(in the rows, 128 means zero)
Each path below is one point turned by a fixed rotation once a step. After each direction that follows a path, write how fast that rotation turns it, in degrees per step (0 if it stays still).
Each turn is a multiple of 5 degrees from 10 to 175, or 0.
Each row of a path follows its step; steps can be skipped.

step 3: [137 136 132 125 125 146 123 126 128 134 125 135 132 126 128 132 130 118
 128 126 124 131 125 120 127 134 132 133 127 126 119 128 130 127 122 130
 126 127 138 122 139 133 130 129 126 116 123 136 135 129 128 119 128 121
 137 127]
step 5: [133 133 126 134 129 140 123 134 137 125 136 141 137 131 123 124 127 127
 127 128 130 130 123 123 125 130 122 133 119 134 127 135 127 125 131 137
 127 126 127 131 134 137 127 140 123 124 121 125 134 128 131 124 138 122
 134 120]
step 6: [132 134 135 123 133 138 119 123 129 116 127 137 131 130 131 130 131 126
 128 128 128 123 128 124 127 125 141 126 123 135 130 116 134 122 128 125
 120 131 129 120 139 133 123 129 126 118 125 127 126 132 121 132 124 132
 127 116]
step 9: [131 134 135 127 129 122 121 137 137 123 121 134 142 129 132 129 139 122
 136 129 123 122 128 125 121 128 131 130 128 130 126 126 124 127 138 128
 134 129 131 124 139 134 128 132 132 123 121 127 132 133 129 140 124 118
 132 128]
step 13: [136 129 125 129 120 135 122 133 128 128 125 140 135 137 134 127 138 132
 125 127 130 124 136 125 132 139 122 132 128 124 123 126 136 118 134 126
 124 133 126 138 136 124 128 136 128 129 127 128 133 122 125 132 125 120
 130 116]
step 16: [126 132 130 133 130 129 130 126 126 122 135 135 142 134 138 134 126 123
 131 122 128 129 130 130 126 135 127 134 124 135 113 131 126 123 127 140
 119 134 123 131 129 133 115 131 128 127 132 126 134 127 128 136 127 128
 131 115]
step 19: [127 130 132 130 130 129 124 120 126 130 120 141 137 131 127 133 133 127
 131 124 129 123 129 123 126 135 123 132 129 137 120 127 122 125 132 138
 119 132 134 132 135 125 134 131 120 115 132 133 131 130 144 126 134 125
 133 128]
step 21: [126 129 123 127 126 135 121 127 127 127 126 126 137 138 125 134 128 122
 123 123 135 132 132 121 140 131 119 125 122 136 123 122 128 116 131 133
 123 124 130 127 135 126 125 132 124 116 122 124 141 129 132 127 133 124
 122 124]
step 32: [127 127 119 132 134 135 118 124 128 125 131 132 129 132 133 129 126 121
 131 131 135 129 136 124 127 126 124 134 132 129 122 127 134 116 130 124
 123 139 125 136 137 126 123 128 134 123 120 129 133 127 128 139 121 116
 126 116]
[129 128 127 128 127 129 125 129 128 130 129 128 129 129 128 127 130 128
 128 130 127 131 128 129 129 129 128 125 125 125 126 127 127 129 128 128
 128 127 127 131 125 129 127 132 126 130 128 129 127 130 126 125 128 129
 127 128]
140
[129 126 129 127 129 125 128 128 128 129 130 128 129 130 128 129 126 127
 129 129 126 126 124 126 129 128 130 128 129 127 129 125 127 129 129 127
 128 130 130 128 130 128 127 128 127 130 126 131 128 129 129 129 127 130
 129 129]
135
[130 128 131 128 128 128 129 127 129 126 128 128 129 128 129 129 128 129
 130 130 127 129 129 127 128 129 130 131 129 130 128 129 128 128 125 128
 128 127 129 129 128 131 132 129 126 129 131 129 127 129 128 125 129 129
 128 126]
130
[129 128 132 129 125 128 127 129 131 125 129 128 127 127 130 130 128 130
 130 127 127 126 129 127 130 130 128 126 125 126 128 128 129 129 128 129
 126 128 126 126 129 127 129 129 129 128 126 127 129 126 127 128 125 129
 128 128]
100
[127 126 130 129 129 127 128 128 129 126 131 126 132 129 125 127 126 128
 130 125 129 128 127 128 127 125 128 127 128 129 127 128 128 130 128 127
 128 128 127 127 127 128 127 130 128 126 126 126 128 128 128 128 130 129
 126 125]
70
[128 127 128 129 128 128 128 129 130 129 128 130 126 128 125 129 130 130
 129 129 129 126 128 130 130 127 129 129 126 129 130 128 129 126 130 128
 126 132 128 129 128 126 128 128 127 127 127 130 126 127 129 126 129 128
 124 126]
55

step 0: [132 131 130 127 134 125 129 123 113 127 131 119 125 133 130 128 124 126
 117 123 122 132 130 127 115 122 128 121 128 131 131 118 135 121 120 131
 135 124 125 125 118 125 121 124 127 130 127 127 124 129 134 136 121 133
 126 124]
step 7: [129 122 128 130 113 124 119 133 132 140 123 125 124 130 134 128 130 137
 128 130 134 136 124 128 128 130 131 126 127 117 125 123 128 123 135 128
 120 124 126 132 131 138 124 131 140 134 129 126 128 130 125 130 127 121
 129 121]
step 8: [118 128 129 128 129 134 137 129 129 130 125 131 126 127 129 127 119 130
 134 121 123 129 118 135 117 129 132 125 133 118 137 127 130 128 125 135
 133 121 130 129 132 123 123 129 123 125 113 125 122 121 128 131 122 136
 124 131]
step 12: [126 133 131 124 125 125 114 128 125 117 122 125 130 126 142 128 132 124
 121 124 127 130 122 128 128 130 129 132 126 138 122 122 126 124 128 115
 128 129 134 129 129 130 130 124 125 123 121 130 122 125 117 134 133 126
 138 125]
step 18: [128 129 130 136 131 124 129 136 132 132 125 133 126 124 123 136 125 130
 126 128 129 120 121 137 133 127 125 129 130 129 129 125 115 123 133 135
 131 119 123 135 143 130 128 130 127 126 127 120 126 121 115 125 117 127
 128 124]
step 19: [122 128 126 133 129 119 127 132 121 138 116 134 134 131 128 129 126 137
 137 129 117 127 136 131 123 129 125 128 135 132 135 121 138 129 132 131
 129 131 122 119 123 128 131 136 129 128 125 129 127 133 136 139 126 126
 124 132]
step 23: [132 132 135 130 134 126 127 117 130 122 130 130 116 124 131 134 140 134
 134 128 133 126 124 119 135 125 132 130 124 138 125 132 124 137 123 131
 125 126 129 126 128 129 131 124 120 124 120 123 128 119 129 135 130 120
 121 130]
step 26: [132 121 129 137 124 125 131 123 128 136 130 134 120 128 122 125 131 123
 127 139 132 123 134 121 131 123 135 137 123 122 124 128 116 134 124 132
 126 127 127 125 130 135 127 132 136 132 130 125 130 128 128 114 120 125
 126 132]
step 28: [128 124 122 134 117 135 137 132 133 134 129 138 120 125 125 129 122 129
 127 123 125 121 126 126 133 127 129 123 127 140 127 128 124 121 135 130
 124 128 128 125 137 122 123 119 135 128 136 119 136 121 135 133 132 127
 128 126]
[129 127 125 128 127 128 125 130 127 126 130 129 129 129 127 129 127 127
 131 132 127 128 127 129 131 129 130 126 126 128 130 126 127 129 129 127
 129 127 126 130 129 129 126 126 128 127 127 129 128 128 126 125 129 128
 128 128]
170
[127 127 127 126 128 126 126 124 127 126 126 126 132 126 130 129 125 129
 129 128 129 129 126 127 128 127 129 125 129 128 125 127 130 126 127 129
 127 130 126 128 128 130 129 127 130 130 130 129 128 127 128 128 126 128
 129 128]
145
[128 128 129 130 127 127 127 129 129 125 129 129 128 127 128 130 127 128
 127 126 128 126 127 129 127 131 129 127 127 127 127 130 129 127 129 128
 128 128 130 129 128 130 128 132 125 130 128 128 131 128 126 126 127 128
 132 129]
170
[128 130 129 126 129 132 124 128 130 127 130 129 128 129 128 130 131 127
 127 130 126 126 128 126 127 129 128 130 129 128 126 130 128 129 125 129
 127 131 127 129 126 130 128 127 127 128 129 129 128 128 128 129 127 129
 127 127]
35

step 2: [132 120 132 134 122 129 131 121 132 138 122 132 127 127 128 128 138 124
 127 124 135 132 124 122 127 120 124 123 125 135 117 117 129 130 129 121
 124 119 127 125 129 129 133 127 133 133 120 131 134 136 118 119 122 122
 126 130]
step 4: [131 132 134 122 135 123 125 129 130 123 120 136 132 125 116 129 127 125
 120 137 121 130 128 130 133 135 129 133 123 129 131 124 129 128 134 126
 125 123 118 117 117 132 138 119 134 131 135 127 132 124 125 127 138 128
 133 131]
step 7: [125 132 130 133 116 130 123 129 137 124 126 130 132 132 130 128 128 125
 127 136 130 131 123 127 136 135 130 121 123 118 128 138 129 119 120 130
 134 119 133 119 121 126 123 127 133 125 139 127 121 116 128 123 125 134
 129 128]
step 15: [128 127 123 127 117 132 119 123 126 134 114 119 124 135 126 129 116 135
 130 128 131 128 125 123 136 125 134 131 139 127 130 127 130 134 125 123
 127 128 131 126 121 123 120 136 121 123 134 123 124 128 128 123 127 133
 120 135]
step 16: [123 132 122 121 128 117 135 126 125 124 139 123 131 122 113 124 132 125
 116 131 128 129 124 133 134 125 128 126 128 130 126 123 126 129 121 131
 130 127 133 122 122 137 128 129 129 120 138 125 128 141 128 127 127 127
 132 123]
step 23: [136 132 133 127 122 125 136 128 137 127 111 128 126 132 130 128 125 117
 122 135 130 137 122 123 133 124 128 127 131 125 131 124 124 123 130 125
 113 128 127 130 128 129 133 134 121 128 128 123 133 128 125 133 139 125
 120 126]
step 25: [126 130 137 137 123 127 125 124 137 131 123 129 134 133 121 128 120 130
 127 120 132 132 133 132 134 125 131 123 130 124 132 128 132 127 121 134
 136 122 134 121 118 124 133 125 141 130 124 127 123 124 127 116 135 136
 130 126]
step 28: [128 129 125 132 132 129 124 123 132 129 132 125 138 127 134 134 121 137
 131 127 133 131 124 133 127 125 127 116 120 123 133 125 125 120 117 132
 128 134 134 125 129 135 124 126 124 127 137 145 127 138 130 130 126 133
 132 121]
step 33: [125 128 127 132 125 136 132 127 136 124 120 129 129 134 120 123 116 133
 124 125 130 128 134 124 132 127 131 125 133 129 124 121 127 142 126 120
 127 134 118 130 117 123 132 134 126 123 129 122 134 132 129 124 121 130
 115 124]
[129 127 128 132 126 128 126 126 128 127 131 128 128 128 127 126 129 126
 128 127 130 128 131 126 129 128 128 129 127 127 127 128 128 128 126 128
 130 127 130 128 127 128 127 130 129 125 129 127 129 130 125 127 127 129
 127 129]
80
[128 126 131 128 129 125 127 128 129 129 127 128 127 130 126 127 128 125
 129 125 127 129 128 125 130 125 127 130 127 130 130 126 126 132 127 128
 126 128 128 127 126 128 128 126 127 129 128 128 127 126 129 130 127 129
 127 127]
35
[126 127 125 128 129 126 129 128 128 128 125 128 130 126 129 126 129 128
 130 128 128 131 128 127 127 127 128 128 130 129 128 128 126 128 131 129
 130 127 129 130 129 129 126 130 128 127 129 128 129 128 127 128 129 130
 127 124]
140
[128 130 130 131 127 129 130 130 130 128 129 126 127 130 130 131 132 129
 128 127 129 128 126 126 125 127 127 130 128 130 127 129 128 131 130 127
 128 127 128 128 129 127 128 130 129 128 130 128 128 130 128 129 131 128
 128 129]
120
[128 126 127 131 128 129 129 128 128 128 128 127 126 129 131 126 128 129
 126 128 129 130 127 128 130 128 126 132 129 128 126 129 128 128 129 125
 130 130 126 127 128 129 129 125 126 129 127 129 131 127 128 127 126 127
 127 128]
115

step 0: [133 131 127 130 133 124 131 128 126 132 124 122 118 124 120 129 129 110
 136 128 122 128 137 117 128 120 124 129 127 124 135 128 127 117 128 141
 133 134 127 130 126 123 131 131 130 122 129 130 129 122 125 135 127 119
 121 133]
step 7: [132 131 121 128 122 123 126 125 137 121 121 125 128 137 125 117 131 135
 128 138 129 127 126 130 134 128 121 123 131 121 134 138 120 129 122 135
 130 128 131 125 123 122 124 123 117 124 125 137 129 117 124 134 126 121
 129 124]
step 8: [125 127 122 130 125 125 136 127 127 133 113 121 119 137 121 125 125 127
 127 128 121 124 135 122 131 126 132 128 123 126 125 122 133 116 130 140
 129 132 123 124 122 112 124 136 132 131 126 125 128 125 125 131 128 127
 125 131]
step 10: [125 128 132 128 132 131 134 130 124 133 121 133 127 132 121 123 125 130
 135 137 114 128 133 123 136 129 126 136 132 122 130 126 129 124 130 132
 126 125 125 124 130 114 122 137 121 125 124 131 125 115 126 134 126 119
 135 132]
step 13: [126 131 122 129 130 137 136 134 132 135 127 127 121 138 130 123 133 125
 126 136 126 132 132 131 136 116 133 122 132 116 128 134 135 127 125 141
 131 134 131 120 125 128 126 132 127 122 121 126 123 124 131 133 131 123
 120 131]
step 17: [137 137 113 128 127 126 131 132 129 126 122 120 119 128 124 126 131 120
 134 131 125 127 132 123 131 127 120 125 123 127 129 126 129 122 125 132
 119 133 133 131 117 115 132 120 121 133 122 136 125 131 128 131 128 129
 124 123]
step 18: [124 126 128 132 125 120 133 127 131 122 118 131 126 133 123 119 125 130
 133 142 122 129 126 127 124 126 127 128 135 120 129 129 128 129 122 139
 141 129 131 128 123 120 130 134 122 127 116 127 127 112 131 127 127 126
 128 132]
step 19: [132 137 130 124 134 129 136 137 126 127 124 123 123 132 121 128 127 129
 131 124 120 124 139 122 133 121 130 122 129 125 126 126 128 117 128 136
 131 126 122 127 126 112 127 126 125 123 124 133 135 133 129 140 126 127
 123 118]
step 34: [128 133 121 131 122 125 127 131 128 126 130 119 119 140 129 117 125 133
 133 129 131 128 126 119 129 124 124 125 130 121 133 131 118 121 119 133
 132 131 132 130 119 127 131 123 126 130 117 134 122 116 125 139 129 129
 126 131]
[129 132 128 130 128 129 127 127 128 127 128 126 129 127 129 126 128 130
 127 129 128 126 125 125 129 130 129 127 131 129 129 130 131 128 129 129
 129 126 128 127 127 130 127 127 128 127 127 129 126 129 131 129 130 128
 127 128]
175
[128 129 128 126 128 126 127 130 125 127 126 131 130 127 128 128 126 126
 127 130 126 126 130 126 125 129 129 128 130 128 128 128 130 126 127 127
 128 128 130 129 131 126 128 127 128 128 130 129 129 126 130 130 128 129
 126 128]
40

step 3: [123 128 118 132 130 137 127 126 137 131 120 126 132 131 146 132 128 123
 134 129 134 130 136 129 123 119 131 133 126 131 129 127 128 129 134 137
 133 131 136 126 134 136 131 134 131 124 127 123 125 128 124 132 124 126
 133 141]
step 6: [127 123 131 122 124 129 125 127 124 121 131 133 119 127 131 139 127 127
 125 125 127 123 137 122 121 129 126 133 125 134 130 125 126 134 125 140
 130 135 121 130 126 138 125 137 129 123 128 123 128 129 121 136 135 134
 140 119]
step 7: [134 124 125 128 126 130 128 136 125 142 129 137 122 122 132 124 134 119
 129 117 129 135 129 122 118 129 134 131 115 127 134 126 122 136 134 130
 132 127 127 126 134 128 138 131 123 133 135 132 125 127 123 129 131 130
 136 129]
step 9: [138 118 128 126 130 136 117 123 128 130 122 124 137 128 128 125 133 119
 131 124 126 135 130 115 125 123 132 126 130 136 139 132 126 131 129 127
 122 126 134 124 136 133 134 124 123 121 123 120 127 123 125 126 133 130
 131 118]
step 18: [130 127 123 120 133 134 126 135 124 135 127 140 121 136 131 122 137 123
 127 126 125 136 130 126 127 129 134 137 125 128 139 132 123 131 132 135
 129 128 120 131 131 128 137 135 124 133 128 131 127 132 126 136 127 131
 139 117]
step 20: [136 118 129 122 120 130 116 124 120 129 122 123 136 127 125 128 131 129
 132 138 128 129 128 120 128 124 135 127 124 134 139 124 125 125 120 131
 118 129 128 130 134 137 131 136 123 128 125 126 125 133 123 128 133 134
 133 117]
step 22: [136 128 122 118 136 127 128 133 126 133 117 122 127 129 131 131 136 126
 133 129 131 127 126 125 122 131 133 133 131 128 127 131 133 124 128 133
 127 134 140 142 125 139 121 134 132 132 127 127 127 137 124 126 134 132
 140 135]
step 25: [123 130 115 124 127 138 135 125 127 137 128 127 124 132 134 121 125 128
 125 122 133 128 128 124 121 123 127 124 122 136 138 128 118 130 136 135
 128 132 122 134 128 132 130 131 126 129 133 123 128 115 119 131 132 133
 138 131]
step 30: [127 119 130 124 135 137 116 133 126 137 115 132 131 128 132 135 136 131
 131 121 135 136 124 131 123 125 130 137 129 124 132 132 126 131 131 121
 125 136 137 129 138 133 135 122 129 129 128 122 129 129 131 134 129 130
 135 127]
[128 127 130 127 127 127 125 129 126 127 127 130 127 125 125 129 126 129
 131 131 128 127 127 130 129 127 128 130 127 129 127 128 129 127 130 130
 129 128 129 127 128 129 128 128 132 128 130 128 126 127 128 128 129 129
 130 130]
45
[129 126 127 126 127 129 131 129 128 127 128 132 127 128 130 127 129 127
 127 126 127 125 131 131 130 127 129 127 129 128 130 128 129 128 130 130
 129 130 128 129 128 130 126 125 128 128 125 129 129 127 128 127 128 126
 130 128]
95
[125 130 124 128 126 127 128 129 129 126 125 128 130 128 130 129 126 128
 128 127 128 126 128 129 128 128 128 128 128 129 126 127 129 127 130 128
 129 126 129 131 125 126 129 129 128 127 128 128 129 127 126 127 129 130
 128 130]
35
[131 127 128 130 126 127 128 129 129 129 127 127 126 127 131 125 127 129
 128 126 128 129 127 127 128 128 125 128 128 131 126 128 127 127 130 128
 128 127 131 126 131 127 130 125 127 127 127 128 128 129 126 128 127 127
 128 129]
175

step 0: [138 124 116 136 115 127 128 127 127 124 126 127 135 137 126 139 122 126
 125 130 129 126 127 120 125 128 129 133 127 132 135 137 130 129 128 125
 121 135 128 126 125 123 130 136 134 135 134 133 135 122 132 128 131 132
 134 135]
step 3: [137 123 121 135 129 128 128 132 120 123 135 134 138 122 117 130 124 114
 118 124 125 127 129 132 128 128 131 133 131 124 132 131 128 124 134 126
 128 130 136 132 117 124 134 137 131 127 133 130 128 127 121 125 127 127
 132 131]
step 8: [126 127 127 130 135 127 134 126 126 128 130 131 129 123 125 134 129 142
 123 126 128 124 120 129 135 120 127 137 138 134 126 133 126 130 123 122
 124 129 122 130 124 131 132 122 141 131 137 133 124 121 123 130 119 133
 126 135]
step 9: [129 129 118 134 122 125 130 122 127 119 127 126 130 127 116 134 124 133
 122 129 122 130 131 129 128 129 126 137 129 128 123 126 119 136 129 131
 121 136 131 141 134 128 135 125 128 131 126 135 124 125 136 121 121 131
 128 136]
step 12: [135 127 129 123 127 127 131 122 127 131 130 129 137 125 126 128 121 125
 120 139 126 124 124 135 127 128 124 123 126 119 129 133 114 134 127 128
 115 130 132 142 125 130 135 138 127 127 131 130 128 121 129 127 126 131
 134 132]
step 14: [140 131 119 124 123 131 129 128 121 135 131 124 135 131 122 123 126 132
 119 123 130 123 121 121 133 120 116 125 133 126 124 134 128 128 126 131
 127 127 130 128 128 134 126 138 132 132 135 127 129 134 125 127 126 138
 136 133]
step 22: [131 112 123 126 128 123 128 136 117 130 126 129 133 123 123 130 128 134
 129 123 129 127 124 128 136 125 133 127 128 129 121 122 131 123 134 123
 119 138 130 128 127 128 129 117 136 132 126 131 118 132 121 121 125 127
 135 128]
step 25: [131 120 126 126 125 129 126 126 119 137 123 123 129 123 116 132 127 137
 127 130 130 130 134 128 132 129 131 128 126 133 118 127 126 120 130 126
 118 122 127 130 127 133 124 132 138 124 131 141 120 128 140 128 123 133
 128 134]
step 28: [134 125 129 126 128 129 123 138 128 128 129 130 135 120 128 125 126 138
 131 123 127 129 123 130 133 118 127 128 132 120 121 129 131 128 118 130
 122 124 126 138 124 128 140 134 135 125 131 135 124 123 135 131 118 134
 130 136]
[127 128 127 128 129 124 126 126 127 128 127 131 125 128 128 125 128 127
 130 129 127 127 128 128 127 130 127 127 127 126 126 129 127 128 127 130
 125 129 126 125 129 128 129 128 128 127 125 130 126 128 127 129 128 126
 128 126]
125
[127 128 128 127 126 128 127 129 128 127 128 126 126 129 131 127 126 131
 124 128 127 128 128 130 126 127 127 127 128 127 128 130 125 129 126 130
 127 126 127 127 128 127 130 128 126 127 129 129 129 131 127 127 127 129
 128 130]
20
[129 126 128 130 127 128 127 128 128 125 130 127 127 130 129 128 130 126
 129 126 126 127 128 130 127 128 129 130 128 127 130 131 129 126 126 127
 128 127 128 128 130 130 127 129 128 126 130 130 129 125 128 127 129 127
 126 130]
10
